Rows are one point carried round by a steady rotation, each followed by how many steps it has turned.
The counts run from 0 to 1227.
-27   7 -20  11   7   1 -18  -2   8 -10 -14   7 -12  -5  -4 -11   7   1   2  11 -29  -2  18 -18  28  18  -8  -2  -2  10 -16  -1   4  -4  -8   4   9 -24   5   1   8  -1   5  -6  -3  -3  -3  19 -11   7  20 -10 -17
872
  6   3  16  21  -3  -1  26  -2  -9  -5  -3  12 -14  19  -6  31  18   5  -6   5  -7   0   9   1 -39  10  11  -2   2  11  -5  14 -17  -8 -19   3  -2  -7  16  -9   3  -3   8   6   3   2   0  -8  -2 -16  13 -11  -2
811
 23   8  -4  29  31  -4  -5  -7  19 -23   9  19   3  -4 -22  -9  14  -9 -10  15 -11  12   6  20 -24  19  -8  -9   0  -8  -5  -5  -6 -14  10  11  -4   7  -1 -26 -17  -3   5  -5  17  12  -1  12   4 -13  13   4   8
88
 -3  -2 -17  -2 -16 -21   7   2  -7  22  -6   3   2 -11  15  14  -5  17 -19  23   7  11  14  14   8   0  17  17  -3  16  -8  19 -21   2  -2  -7   4  -5  15   7   6  -2 -19  -7  32  -1 -13   3  -8  -4  -2  28  -8
851
  8   7   9  12  28   2  26 -24 -27 -16 -11  18 -12  15  -1  19   5   0  -5   3  -8  -3  10  -2 -10  10  12  -2   2  -1 -28   4 -13  -6   0  23   8 -14   4 -17   1  -6 -11   0 -19   0   4 -12  10   5   9  10 -19
71
  1 -11   8  14  12  -8  16   5  -3 -20 -23  29   4   3 -17  10   4   6 -28   3   4 -10  -3 -20 -16 -19  -6   7  -6   8  -2  12  -7  10   5  16  17  -8 -10   6  -4  -1   4 -24   4  15  -4  33  -5  15   8   0   1
1056
 -9  -9  -6  -3  24  24 -23  14  10  -7 -11  -8  -1   8   5   5   1  -3  -1  11 -26  -3   9 -26  24  38   0 -17  -6   6 -16  -8  -9 -11 -16   0  -4 -16  14   0   7   6  18   7   0   8   4 -14  16 -17   7  -4   7
348
-10  20 -33   7  19 -15   4 -14 -20  11  -4  11  18  -5   6   3 -12   7   0  18  17  -4 -12  -8   2  19  15   4  -2  21 -24  11 -14  -3  -9  14  14  -8  23  10  -1   9 -11  -6  22   3  -1  13  -1   1 -13  14  -4
959
-11   0 -32  18  -4  14   2 -24 -16  11  -9   7  14  -6   9   0 -25   2   0 -10   2 -13  -1  -6   9 -11  13   8  12   4 -18   3  -4  13 -12  12  -8 -19   9   7  10 -15   7  -2   0   8 -34  19  -4  -2   0  -3 -12
135
-24  -7 -12 -16 -17   9  -7  -1  -6  -4   2   2  -7  15  15  -7  -6   5   2 -14  -1  -8  -5 -15  27  24  21   3  -1   0 -31   0  -6   5  -9 -20  -5  -4  24  -6   3   7  18   8   1   1 -10 -22  -1  -8   2  16   2
63
 13  12   3 -20  33   8 -15  -1  -2 -10 -19  -8 -10  15 -10  23   3 -19   4   5  -5  10 -13   7   1   4   6 -17   0  -9 -16  14  -3   1  12 -12  13   8   9   6  -2 -19  -5  24  -2  10  16 -30  24   0   0  21  12
280
  8  -3  13  17  -3   5  21  -9   6   3 -15   5   3  12   7  26   8   6 -16  -1  -5   9  22  15 -31  17  20   9  -1   5 -15   1 -13   0  -4   0 -21  -7  -2 -21   4 -15   5  -8  16   6  -7 -12  17 -17   3 -10 -16
1090
 11 -16  14   4  -5 -23  20  12 -22 -10 -17  14   7   9 -16  27   5  10 -13  10   6   9 -10   2 -29  -5  15 -17  -8   2   0  24  -2  -4 -12 -11  17  11  11   5  -8 -15  -9  -3  23  20   3   4   5   4   0  11  19
1181
 22  23  -1  -4  13   5 -13  -6   7   9  -5  10  -5   4  16  -6 -17 -23  -9  17   5  -3  18  -6  15  -7 -20   3  13  12   5   1 -10   5  10  24  -2 -17  11   6  17   5  -5   2 -34   4 -28   3  11  11 -10  10  17
403
 -5  17  -6   9  16   8  -2 -21   5   2 -21 -16  -7   4  -8  22  -3  -2  -9   0  -2 -13   4  -8   6   9   7  13  -3  11 -25   1 -29  20  20  14   7  -7  -3   6   8   0   5  -6   6  -7  10   7   0   8  37  -3 -21
315
 13  11 -13  20  26  -4  -4 -10  17 -18  -2   8  -9   3 -13  -4  13 -19  -6  23 -28   3  10  23  -4  -4  -9  -9  -2   2  -3  -3  -7 -20  15   1   1  -4   2  -8  -5 -13   4 -11  17   7  12  20   6 -13  23   9   8
822
  1   4   5  -7 -17 -14  -5  12  -7  14 -21   8   3   8  19   9 -19   3   9  12   1  14   3  11  -8 -22   9 -12   5  -2 -11  13  -2  14 -25   5 -18  -3   3  18  21 -21  -3   2   4  12 -31   3  10 -12 -15   5  -8
744
 21  34   2   9   3  -8  -3   2  -5  -6  10  16   7   0  25   0 -17 -21  -6  15  -6  10  15  21  19  24   1  -7   0  -4   7  -5  -4 -18   1  -6 -21  -8   0  -8  -6  -6   1   6  16  -5 -13   6  20 -12  -9   5  18
454
-16 -12   8  18   0 -17   8  12   8 -26  -7  22 -12  18   1  -7   4  17  -8  17  -7   3   3  -1 -13 -18   4  -7  -8 -13 -19   1 -21   6  -2   8 -12   5 -13   2   4   5  13 -36  15  10 -11  10  -5 -20  15   6  -4
1164
 -3   7 -16  12 -13 -20   5  -1   5   9 -13  -7  -1  -5   0  17 -12   3   3  14   0   2   1  14 -15 -13  10 -13  10   5  -8  14 -16  22 -10  12  -5   6  -1  28  12  -7   1  -6  36   8 -15  25  -9  -4  16 -12  -4
1113
 19   4  28   7   5  -7  13  20  -8 -16 -19  26   2  17   8   5  -5 -19 -18   0  13  -7  -9 -16  -9  -7  -2 -22  -2  -5   3   7  -3  14 -13  15   1  -2  -9   3  -4   1   2  -2  -8  15  -8  14  18   0 -17  -6  33
898
 19  15   3  -2 -27 -29  14  -7  -8  15  -9  18   9   5  21  15  -9 -15 -20  -5  23   5   4  10 -19  -6  16   3   0  28   5  15  10   2   0 -13  -7  -1  11   7  -4 -19 -16  -1  15  10 -21   5  10   7 -19   6  11
112
 -4   0  -4  10 -13  -6 -12   9 -10  -2 -13   8   2  12  11   4 -29   9   7  -1 -12  -2  11   5 -16 -13  18 -14  -1   5  -6  -3   7   4 -10 -10 -22   1   7  26  17 -22  12  -2  -1  16 -43  -9   0 -14  -9  -2   6
10
-14   5   6 -17 -24 -15 -16  14   5  -4 -25   1 -12  12  11  -9   3  -4  -4  -8  -5  -2  15 -15  11  -5   7  -7 -13  15  -2   9  34   8   4 -22  10 -10  16  12   4 -22 -13   9  -4  11  -7   4  -3  22   0   6   7
1025
-11   9 -15   5 -21  -2  -7  15  -9  16  -4  -1   5  -4   7   4 -23  10  -2   4  18   3 -14 -14  16  16  10   2  11  -4  -2   7   5  29 -17  -6   7   5  19   5   3  16  -5  26  19  -5 -19  23 -24   1   3 -11   6
45
 -1  -8  35  -9  -9   8  -1  14   8 -16 -24  18 -18  23   5   0   3  -8 -11  -7 -19  -2  21 -24   3  10 -10 -13   0  -8  -4 -11   9  17 -14   2  -7 -12   0  -6   4   2  18   2 -25   8 -13   1   5  -3  17 -17  -2
74
 -3   8  -3   8  -4  28  -6 -14   3   6 -20   7   2  -4 -16  21  -2 -13  -9 -15   9  11  -1  -2 -16 -20  -3  20   8   1  -1  20  11  19  -3 -12  -3 -16  21 -21   2 -22   4  22 -11  -6 -18   3  -2  -6  -5 -11   0
1212
-15   1 -17   1  11 -13  -2  -5 -12  -7 -17  -5  10   5   6  11 -10   3   6  -2  -3   8 -11  14  -1  -9  22 -10 -19  -3 -24  19  -6  13   7 -14   2  16   2  21   2 -13  -1 -10  36  -1  17  -7   7 -16  15  16  10
554
  6 -30   8  14 -13   1  16   2  -3 -11  -7  28   0   3 -18   4 -10  18 -34  -3  10   1   3 -12 -15 -11  -8  11   1  -5  -9   1  -8  13  -2   7   7   2   2 -14  -5  -1  -2  -7  -5  28 -22  14 -23  12  14  10   6
146
  1  -6 -11 -13   5  20 -12 -12   1 -24  -2  22  -6  11  -7 -12  -2 -14  -3   2 -20   4  -3 -12  22   2 -18  -7  15 -17 -13  -8   2 -21   3 -16   3 -19  -4 -18   0  -5  10   5 -35  12 -23   2   2  12  -4   5   6
700
  9   6  -4  12  21   8  32 -20  -1 -11  -1  15 -10  14  -8  11  10   0  -2   8  16   4 -18  -3 -27  -9   4  -4  16 -13 -28   8 -26  -2  -3  20  -1  -9  -3 -27  -2   1  15  -6 -19   8 -19  -4   5  -1  -7  10 -12
248
 -4  -6   4 -12 -27  11  -9   7  29   5 -18   3  -9   7  -7  19   8 -17 -11 -10  -5   6   8   7   0 -19  -4  17   0  -5  10  19   0  19   8 -28 -12 -10   7  -4  15  -5  19   9   7  -7  -9   4 -13 -19  23 -12   6
23
 -1  20   9 -12  -8   4  -2  -5   7  11 -13   3  -9   9   2   1 -14  -4  -7  -1  32   4 -11  -5   9  17 -10   7  16 -14  -9  21   0  52   8   4  -4  12  14 -13   1  28  -6  16  -1 -16  -7   7 -20  -2  12 -11   5
495
  1 -19   9 -10 -18  19  -8  -7  10  15 -20  -6   8   1  -7  22  -5 -13 -14 -26   5  13   9   3 -12 -10  -2  -3   9 -15  -4  12  -1  30  -5   1  -9  -9  10   0  12 -13   5  15  -7   7 -27   0   1  -9  20 -17  -2
933
 13  10   6  11  -8 -16  13  -7  14  -5  -4   6   2  15   6  13 -13  -3  -2   1  14   5  -3  20 -30  -3   7  -3   8 -16  -6   3 -14  31   6   7 -26  20  -9   5   5  -7   9  -7  20   9 -17   0  -3 -15  14 -10   6
829
-16  -2  -8   6 -19  -7  15  -8  -9 -21 -12  16  -5  15   5  16  20 -15   5 -18 -26  -7  -1   1  -3   2  24  -4  -6   1  -8  15  14  -7 -12 -27   6  -9   9  -1  -4 -19  13  10   7  -5  16   1  -5  -3  25  -5   3
815
 -8   7  -2  -3 -10 -27  11   1 -10   3 -14  18   1   6  19 -14 -23  16  -1   7  27  -1   2  -3   5   0   9  12   4   2 -15  14 -10  26   9  18  -4   4  -5   9   3   9 -12 -25  13   1 -19  23  -3   3  -3   4 -13
954
 -2   9 -11  -2  22  14 -21   5  -1 -13  -5   7   7  19   3   3  -4 -20   3  -4 -23  -3  -3 -23  13  14   0 -13  -8   4 -12  -4   2 -17  -9 -10   4 -16  21  12   6  -4  19   5 -15  11  -1 -26  16  -8 -10   6  17
803
  0   5  14 -13 -23  -7 -12  11  -9   3 -25  11  -6  11   8   7 -10 -10  -1   1   3   1   7 -10  -1 -19   5 -14   3  13   7  19  27  12 -12 -13   8  -6  14  16  13 -20  -4  16 -13  10 -27   8   3  14 -15   0  12
1024
 10   7   6   5  10 -13 -14  -5  16   3  -9  16   3 -12 -21   5 -10  16 -18  20  14  30  21   9 -10   6 -18  13  10   4   2  11  -6  13  21   5  12  -9   1  -6  -8   9 -22 -11  10   6  -5  16  -7   7  -2  11   0
1124
 -5 -10  18  -1  -3  -2  19 -17  -2 -10 -12  19  -2  17  -1  19  24   6 -14 -21  -6   3  19   3 -25  28  13  -4  -6   8 -23   6   2  -8  -9  -6  -2 -12  10 -20  -6  -8  -4  -7   3   7   8 -18   7  -1  14   0 -16
355
